Each row is where one point has got to under a steady rotation. How many ticks took it there?
The counts run from 0 to 198.
[ 30  -5   9 -17 -13 -30  14 -14  -2 -10 -11   3  28 -14 -40  45   8 -47
 -21  -8 -39   9  -3   9  30  17   4   9   0 -20  12 -39  -1  24  27 -10
  28  19   9] | 134
[-34  20  -4  -1  19  30 -25 -27  -2   1  16  55 -13  38   9   9 -11 -16
 -30 -21 -28 -18   4 -14 -31 -26  -8 -14 -15  -5  12   1 -26  27  16  -4
   1 -25 -36] | 172
[ -1  -6   5 -23   0 -12 -11 -13   3   2 -35  18  40  14 -19  36  -8 -38
 -26 -30 -27  36  -4 -16  36  11  11 -22  -5 -27   1 -36  12   1  24 -12
  23  39   4] | 125
[-13   4 -43   1   3  -1 -13 -30  -1 -18  17  50  13  20   1  50 -30 -35
 -17 -24 -35   3  -5   2 -30 -22  18   3 -15  -4  20 -13 -10  24  -2   5
 -26 -28  -2] | 12
[-19  -1  27 -27   9 -16   1   6   5  23   7  12   0  30 -28  -5  25 -28
 -26 -10 -36 -10  30  11   0  -6 -35  -7  -7   6  22 -23 -23  46  26  15
  23 -24 -38] | 160
[-32  -2 -28 -10  16  -9 -39  -8  -9   7  21  42  24  59  -6  10 -18 -14
 -15 -30 -33 -12  10  -4 -19   2   2 -11 -16   7  19 -11 -21  23   0  12
  -8 -27 -32] | 3
[ 19   0 -12 -15  -1   1 -43  -9 -39 -12  -3  10  38  20 -29  32 -18 -21
 -24 -26 -48 -13 -10   8   1  33  41  -7 -19 -10   1 -16 -11   8  11 -28
  27  19   3] | 130
[  3   5  30  -6  -5 -22   1  12  11  11 -12 -23 -22 -15  -3  44  31 -30
   8 -23 -46 -11  -1  17  -8 -63  19 -16 -20 -12  35 -18 -11  10  12 -19
   0  -6  23] | 40
[-30   6 -14 -21  21 -29 -31 -17 -29 -16  -9   0  35  50   6  11 -29  -8
   0 -27 -20  -9  13   1 -12  37  23 -39 -23  -7  -6 -27   7   1   2   4
  -4  34 -11] | 112
[ 20  24   4 -25  -8 -36   4 -18  22   8  17  16   2  22   4  23  58  -6
  16  -1 -32  17  -8  13 -21 -28 -14 -26 -21 -12  48 -30 -15   2 -16 -19
  -7   3  -9] | 193
[  7 -16  -2   3 -11  24 -29 -20  -9 -21  -9   1  23   1  -2  39 -24 -27
 -34 -27 -62 -15 -11 -23  15  -6  15  19 -10 -16  -7 -14   5  22  38 -19
  35  -1   0] | 139
[  4 -10 -10  -3  -6  18 -22 -22  21  -6 -13   6   3  -1  21  51  -1 -15
  -4 -37 -69   6 -23  -5 -20 -53  15 -14 -27 -16  18  -8  -3  -4   9 -14
  -8 -22  12] | 30
[-34   7  -4 -27  19 -43  -2 -22  -7  -6 -20   4  34  41   7  10 -12 -20
   9 -27 -11  15  14 -12   4  26  -4 -38 -11 -12  -2 -45  19  -4  16  19
  -2  37 -18] | 110
[-27  21  12 -10   9  -3  23 -28  15  -5   4  45 -10  21 -10  11   8 -41
 -18 -14  -9  -7  13  -4 -18 -26 -41  -1  -2  -3   8 -28 -15  51  24  26
  -5 -28 -44] | 169
[-12  43  43   3  12   3  18 -10   4   2 -24   8 -21 -24  -2  27  30 -38
  24 -37  14  -9  21   0 -13 -29  -2  -5   6 -10   6 -48  -4  16  14   6
  21  -2 -30] | 59
[-31  11  -6 -23   5 -70  11 -25 -12 -15  14 -18  12  27  16  23   3 -16
  31   1 -10 -13  28   0 -11  30   4 -18 -13   2   8 -46  15  13   7  16
 -11  34  -4] | 102
[ 12   9   3 -19  17  -2 -22 -10 -11  -6 -18 -27  16  11  -3  25  24   5
  19 -33 -64 -27 -10  32 -44 -21  13 -25 -31  -3  20 -18 -15   7  -1   6
  13 -35  -4] | 36
[ -7  28  -3  -3  -9 -13  19 -36  35   0  10  53 -10   8  11  36  27 -27
 -14  -4 -18  34  -7  -8 -15 -45 -18 -10  -5 -24  37 -24  -9  15  -1 -10
 -16   1 -13] | 184
[ -2  53  36 -14   4 -14  -4 -11 -14  15   0  23  -4  -1 -14  15  44  -8
  33 -15   8  -8  26  12 -26  13   4  -6   9  -2  18 -44 -16  -1   0 -15
  42  -1 -45] | 68
[-11  -1 -19 -16   0 -42  -1   2  12  26  30  48   8  31 -30  38   5 -41
 -17  -8 -27  22  16  13   7 -14   4 -10  -2   0  44 -14 -22  19   2  -7
 -21  -6  -5] | 7
[-19  36  37  14   2   3 -10   7  -9  12  -4   0 -39 -22   2  39  18 -38
   8 -30  -6 -27  17   1  -8 -49  36  -2  -2  -2  16 -16 -18  12  12 -36
  16   7   2] | 56
[ 15   3 -20  -3   0   8 -10 -39   7 -30  -9   2  16  -3  17  46  -2 -13
   8 -30 -54  -5 -19  13 -45 -30  13  -5 -25 -10  12 -25   0  18  -5  11
 -11 -40   5] | 28
[  2  32 -16  -4   3  13 -23 -41   5 -18   7  39   5  34  27  16  17   5
   1 -17 -35  -3 -21  -6 -46 -25 -12 -22 -26 -18  18 -13 -12   5 -17  -9
  -3 -18 -30] | 188
[ 13  22   3 -17 -10 -27  -8 -16  28  16  17  24  -4  25   3  27  54  -4
   4  -1 -41  23 -11  11 -12 -36  -5 -30 -18 -15  48 -14 -20  -9 -17 -31
  -5   9  -1] | 192
[-13  28   0  -2 -11 -31 -14 -43 -17 -21  42   0 -11  11  35  30   8   4
  38  12 -19 -31  24 -12 -30  24  13  20  -8   3   2 -32  11  -1   5 -18
   2  16 -23] | 87
[-29   7  11   2   5  -4  -9   2  -5  12  33  31 -30  10  -5  27  -2 -41
 -37   1 -31 -36  23   0  -4 -37   6   6  -8  12  27   2 -29  42  28 -17
  -2  -8  -7] | 165
[-21  10   5  -5  18  -4 -15  -8 -23  -1  31  22 -12  25 -14  10  -2 -27
 -25  -7 -39 -55  23  15 -27  -9  -5   3 -13  13  15   1 -32  54  18   3
   8 -28 -23] | 163
[  2  23 -11  -5  -8   3 -35 -27  13   2  17  33  -4  35  22  24  27   6
  -8 -13 -46  10 -14  -4 -30 -43   9 -25 -26 -16  36   4 -18 -11 -14 -38
  -7  -2 -10] | 190
[  6   6 -25 -32   8  -8 -12 -25  13  -2  -7  35  42  33 -11  27  12  -5
   0 -28 -45  28  -5  20 -34  -6 -11 -25 -15 -17  25 -30 -14   6 -10  18
  -3 -34 -21] | 18
[ 17   1 -14 -17  10  -8 -32 -16 -38 -18 -16   8  47  24 -24  27 -16 -14
 -18 -26 -42 -14  -8  14  -4  43  25 -14 -17  -5  -3 -17  -6  11  15  -7
  35  12  -8] | 129
[  9  -5  19 -25   2  -6  -3  -8  28  13 -30 -11  14   3  -2  30  36 -10
   8 -35 -63  27 -11  15 -12 -46 -16 -29 -21 -19  30 -28  -6  -1  10  -1
  12 -19   2] | 33
[-43   0  -1 -13   2 -29 -46 -20 -12   7  33  -7   5  41  38  13  -6  15
  15  -5 -40 -12  21 -25  -9  18  12 -18 -24  -2   8  -8   9 -22  15 -31
  -1  39 -13] | 97
[  3  12  31  -9   7 -21  21  -9  14  -3 -30 -29  -9 -18  -1  37  32 -36
  22 -34 -30 -12   2  17 -14 -51  -5 -14 -11 -10  16 -43  -1  23  12  16
   4 -17   7] | 42
[-29  23  -4  -7  15  11   5 -34   6 -10   5  49  -5  28   0   9  -3 -31
 -16 -21 -15 -15  12  -3 -36 -19 -29  -8  -5  -2  10 -20 -17  51  17  31
  -3 -36 -44] | 170
[-30 -12  15   0   6  29 -32 -10  -2   4  12  11  -5  20   3  10 -13 -24
 -44 -21 -56 -31  10 -24   3 -29  -7   8 -13  -2   4   0  -9  34  45  -8
  21 -22 -22] | 156
[ -2  38  -4 -16  10 -16   6 -24   2  -3  25  49  -2  34 -15  11  29 -17
  -6   0 -15 -11  14  31 -44  -9 -17 -15 -14   2  31 -20 -33  37 -12   6
  -4 -23 -35] | 178
